In the rows, 128 means zero.
Families of rows that turns and mirrors carry onto each other, the same ones carrying the whole set onto itself: the rest of each named row's family, in list order
4 families of 8 rows
q656: [ 86 119  74 140 164 133 147 118 153 131 127 117 112 165 140 157 136]
q752: [149 123 125 160 166 144 124 116 145 125 119 142 112 130 111 125 136]
q719: [130 147 131 147 114 148 135 113 158 134 146 129  82 136 151 123 140]
q508: [ 70 102  98 150 159 151 136 111 145 131 125 102 101 149 131 132 123]
q838: [129 132 134 142 115 146 146  94 140 158 129 145  97 142 152 128 135]
q730: [102 114  84 157 158 114 131 146 156 173 146 127  88 157 129 140 140]
q197: [ 90 129 100 173 137 180 148 136 151 127 143 104 122 135 130 133 116]
q182: [ 69 124  99 155 152 145 147 115 144 123 124  97 113 155 150 145 131]
q405: [ 89 136  88 168 152 147 152 144 148 121 146 118 125 152 153 155 114]
q535: [112 121  87 169 152 148 144 160 144 155 155 136 102 146 108 150 157]
q986: [147 120 113 142 121 144 130 104 134 124 121 156 106 134 123 138 131]
q99: [104 138  94 185 150 147 150 162 139 147 151 126 113 160 143 149 154]
q899: [ 94 150  96 177 147 177 153 138 143 134 149 123 123 136 138 146 131]
q997: [138 100 122 174 113 116 123 113 147 131 135 143 121 142 121 150 113]
q843: [149 136 123 142 131 140 119 119 125 145 120 132 117 136 109 150 140]
q333: [ 92 127  91 153 162 136 136 138 155 167 140 136 111 173 130 153 163]
q999: [120  92 110 177 140 110 117 105 141 148 125 145 113 121 128 149 120]
q991: [128 106 134 178 106 115 149 100 143 155 137 123 101 147 149 138 131]
q854: [153 112 119 169 142 132 121 124 130 137 116 151 116 136 111 135 132]
q927: [ 86 107 101 128 151 139 139 132 145 141 116 103 119 163 158 144 136]
q993: [ 79 100 100 142 155 119 133 139 155 155 138 119 104 168 119 151 145]
q19: [125 104 139 169 137 125 162 114 176 152 129 107  96 131 154 132 130]
q948: [139  90 122 179 147 118 136 117 170 146 129 123 133 135 115 134 122]
q66: [106 126 102 182 138 165 142 161 151 155 147 120  92 137 107 145 147]
q479: [ 93 143  98 175 153 169 127 127 154 113 131 123 113 142 158 152 131]
q403: [129 110 132 158 120 137 160  93 167 144 134 111  92 145 160 134 127]
q770: [122  85 126 160 114 135 152 101 153 146 153 114 119 139 163 135 131]
q390: [ 88  98 113 147 157 143 130 137 144 169 134 116  92 160 105 151 146]
q480: [148 148 139 142 132 155 143 117 139 136 129 137  95 139 139 130 121]
q863: [137 134 155 139 151 158 152 117 152 142 127 125  97 136 145 130 135]
q644: [129 131  88 182 152 161 141 144 143 154 164 120 123 154 122 160 145]
q751: [129  80 124 178 130 115 129 103 166 152 128 135 122 146 132 140 126]

The rest of the family of q390: q752, q508, q197, q19, q948, q66, q863
The rest of the family of q993: q182, q535, q899, q854, q403, q480, q751
The rest of the family of q719: q730, q843, q999, q927, q479, q770, q644

Families of rows that turns and mirrors carry onto each other, the same ones carrying the whole set onto itself: the rest of each named row's family, in list order
3 families of 6 rows
q228: [101 141 156 107 116 127 103 136 148 138 167 126  74 135 149]
q239: [117 148 125 142 112 112 141 100 125 120 120 153  80 112 130]
q611: [126 116 131 124 108 109 147  98 179 131 109 154  82 113 148]
q171: [119 134 139 132 123 110 157  98 175 122 106 150  86 117 146]
q461: [ 92 127 148 115  91 159 134 140 169 163 148 153  79 149 151]
q742: [ 99 130 116 140 107  96 156 107 137 128 113 160  72 136 144]
q410: [128 148 145 128 117 138 104 121 168 177 143 144 103 136 172]
q763: [108 158 147 134 120 148 111 129 161 180 138 141  99 147 166]
q404: [ 94 150 150 110 122 134 110 136 154 152 170 147  75 158 152]
q296: [128 141 135 129 106 132 126  98 116 135 109 151  80 111 135]
q399: [100 132 141 112 105 144 124 134 182 168 159 161  80 157 154]
q52: [121 137 123 145 112 109 150  93 161 130 108 167  86 113 147]
q522: [ 96 114 141 110  87 142 127 136 162 167 145 159  74 155 165]
q318: [110 128 125 126 116  86 148 114 125 133 117 144  78 151 157]
q833: [103 138 124 139 119 100 158 110 129 141 100 147  81 150 151]
q438: [116 141 135 132 105 137 147 104 124 126 108 149  78 114 123]
q980: [ 93 150 162 113 126 132 118 139 165 139 164 129  81 144 156]
q107: [112 156 145 121 120 153 100 124 167 173 155 153  88 142 150]

The rest of the family of q742: q239, q404, q399, q52, q107
The rest of the family of q438: q171, q461, q763, q833, q980

Families of rows that turns and mirrors carry onto each other, the same ones carrying the whole set onto itself: the rest of each named row's family, in list order
3 families of 6 rows
q682: [137 138 149 127 109 158 155 121 129 139 143 121 161 141  89 130 156 109
 133 155 120 102 149 181 110]
q553: [136 133 167 106 115 161 148 118 150 164 157 118 156 144 106 162 134 123
 119 162 133 111 130 198 127]
q165: [121 136 162 107 151  99  96 106 111 135 137 156 139 123 151 160 112  97
 124 180 103 113 108 156 131]
q694: [125 127 151 128 142 109 102  99 119 122 144 164 162 114 148 158 122  93
 153 187 101  98 115 154 119]
q638: [144 132 159 122 103 156 143 124 141 155 137 124 131 149 101 143 129 116
 131 147 130 102 141 182 126]
q284: [113 143 152 112 160  99 107 103  98 119 143 152 168 115 139 147 139  91
 125 188  92 114 115 155 116]
q602: [134 133 159 114 116 164 155 115 147 153 162 119 175 139 100 155 149 118
 127 168 129 108 135 198 117]
q456: [142 153 163 107 119 162 163 125 130 173 143 106 153 128 120 157 146 110
 102 156 116 107 127 176 117]
q104: [134 152 140 110 137 103  89 115 120 114 132 146 160 105 137 173 134  84
 153 188 102  98 133 148 125]
q919: [148 144 160 119 109 168 161 122 142 173 144 113 154 126 125 163 140 111
 119 156 121  97 128 175 116]
q678: [127 161 143  97 147  96  90 119 108 116 130 138 157 107 134 168 140  84
 134 188  99 110 132 149 126]
q310: [134 154 147  99 139  98  84 118 119 124 127 143 142 111 142 177 123  87
 139 183 105 105 128 149 134]
q299: [131 148 159 106 119 148 150 127 120 151 136 112 138 150  92 132 147 114
 105 149 122 117 142 184 122]
q122: [128 142 164 100 125 157 155 118 138 158 159 111 166 143  99 153 149 120
 107 165 127 118 132 199 121]
q910: [142 150 156 119 116 167 167 121 133 164 147 110 169 122 118 154 155 107
 115 160 114 100 132 176 109]
q397: [115 136 136  99 137  92  98 102 110  97 131 144 164 118 123 169 140 108
 127 196 101 100 126 164 133]
q705: [124 127 137 106 128  96  94 100 121 101 130 150 156 118 129 176 127 110
 141 194 106  92 125 163 138]
q917: [119 135 143  93 136  90  92 104 114 107 128 144 146 122 129 176 125 112
 122 192 106 102 122 164 142]

The rest of the family of q638: q682, q165, q694, q284, q299
The rest of the family of q104: q553, q602, q678, q310, q122
The rest of the family of q917: q456, q919, q910, q397, q705

Families of rows that turns and mirrors carry onto each other, the same ones carrying the whole set onto itself: the rest of each named row's family, in list order
4 families of 5 rows
q370: [107 116 146 129 141 174 108 105 112 126 106 149 166 110 111 130 131  74
 148 142 140 150 128 133 119 149]
q436: [110 128 127 126 132 175 120  75 110 127 119 117 147 108  75 132 118 125
 155 152 119 150 139 124 108 142]
q978: [129 115 108 112 124 145 129  74 122 135 119 120 159 125  79 130 120 141
 150 161 124 143 151 148 113 122]
q402: [137 163 122 122 121 122 119 142 100 127 107 146 117 118 132 151 143 120
 140 129 161 128 160 161 138 167]
q623: [107 151 108 126 114 124 128 123 117 137 124 132 118 110 107 160 127 159
 176 155 135 136 175 159 113 121]
q329: [121 138 120 118 115 118 139 153 121 123 126 151 125 135 136 154 147 119
 125 145 154 138 153 173 135 146]
q972: [108 110 132 133 132 159 131 133 123 125 107 173 138 113 120 140 151  89
 111 148 153 127 134 149 148 139]
q87: [ 77 117 143 140 126 151 113  97 121 127  96 138 170 117  80 124 130  96
 156 165 152 124 124 141 124 128]
q48: [106 156 123 119 125 125 122 161 114 127 113 152 123 128 123 147 159 118
 154 146 157 133 180 160 133 138]
q109: [130 160 115 128 102 126 117 107 110 137 119 111 111 116 110 164 111 154
 167 145 146 142 155 162 126 148]
q286: [130 136 112 127 125 143 117  61 107 142 105 114 146 102  88 130 104 137
 163 153 138 131 143 136 121 146]
q569: [ 95 138 138 142 126 156 126 132 108 133 115 160 125 117 151 154 150  80
 138 144 145 141 136 153 144 154]
q691: [111 138 138 143 126 164 109 122 106 132  89 158 121 109 117 143 148  87
 129 141 164 121 134 144 162 158]
q823: [113 160 117 121 108 136 128  96 102 125 131 102 128 135  94 154 129 149
 162 147 115 150 151 157 106 146]
q22: [ 82 133 137 134 136 153 123 137 117 126  98 161 136 119 106 124 160  86
 136 159 165 120 151 138 149 142]
q982: [117 123 143 135 123 160  94  83 108 133  84 132 166 118  89 131 124  88
 153 145 154 131 120 146 136 147]
q892: [112 167 112 125 121 120 145 124  96 130 128 138 115 130 144 152 152 125
 142 140 128 134 157 162 127 160]
q486: [121 139 103 117 105 125 143 110 125 136 137 119 115 133 109 155 126 158
 145 162 134 147 162 164 128 131]
q759: [102 128 114 128 127 129 127  82 116 134 112 127 162 102  83 132 113 142
 173 161 131 124 148 144  99 121]
q362: [110  95 136 130 124 173 110  93 127 129 101 145 167 122  82 138 132  97
 138 155 138 141 124 150 130 119]

The rest of the family of q486: q978, q329, q972, q362
The rest of the family of q109: q402, q286, q691, q982
The rest of the family of q48: q623, q87, q22, q759

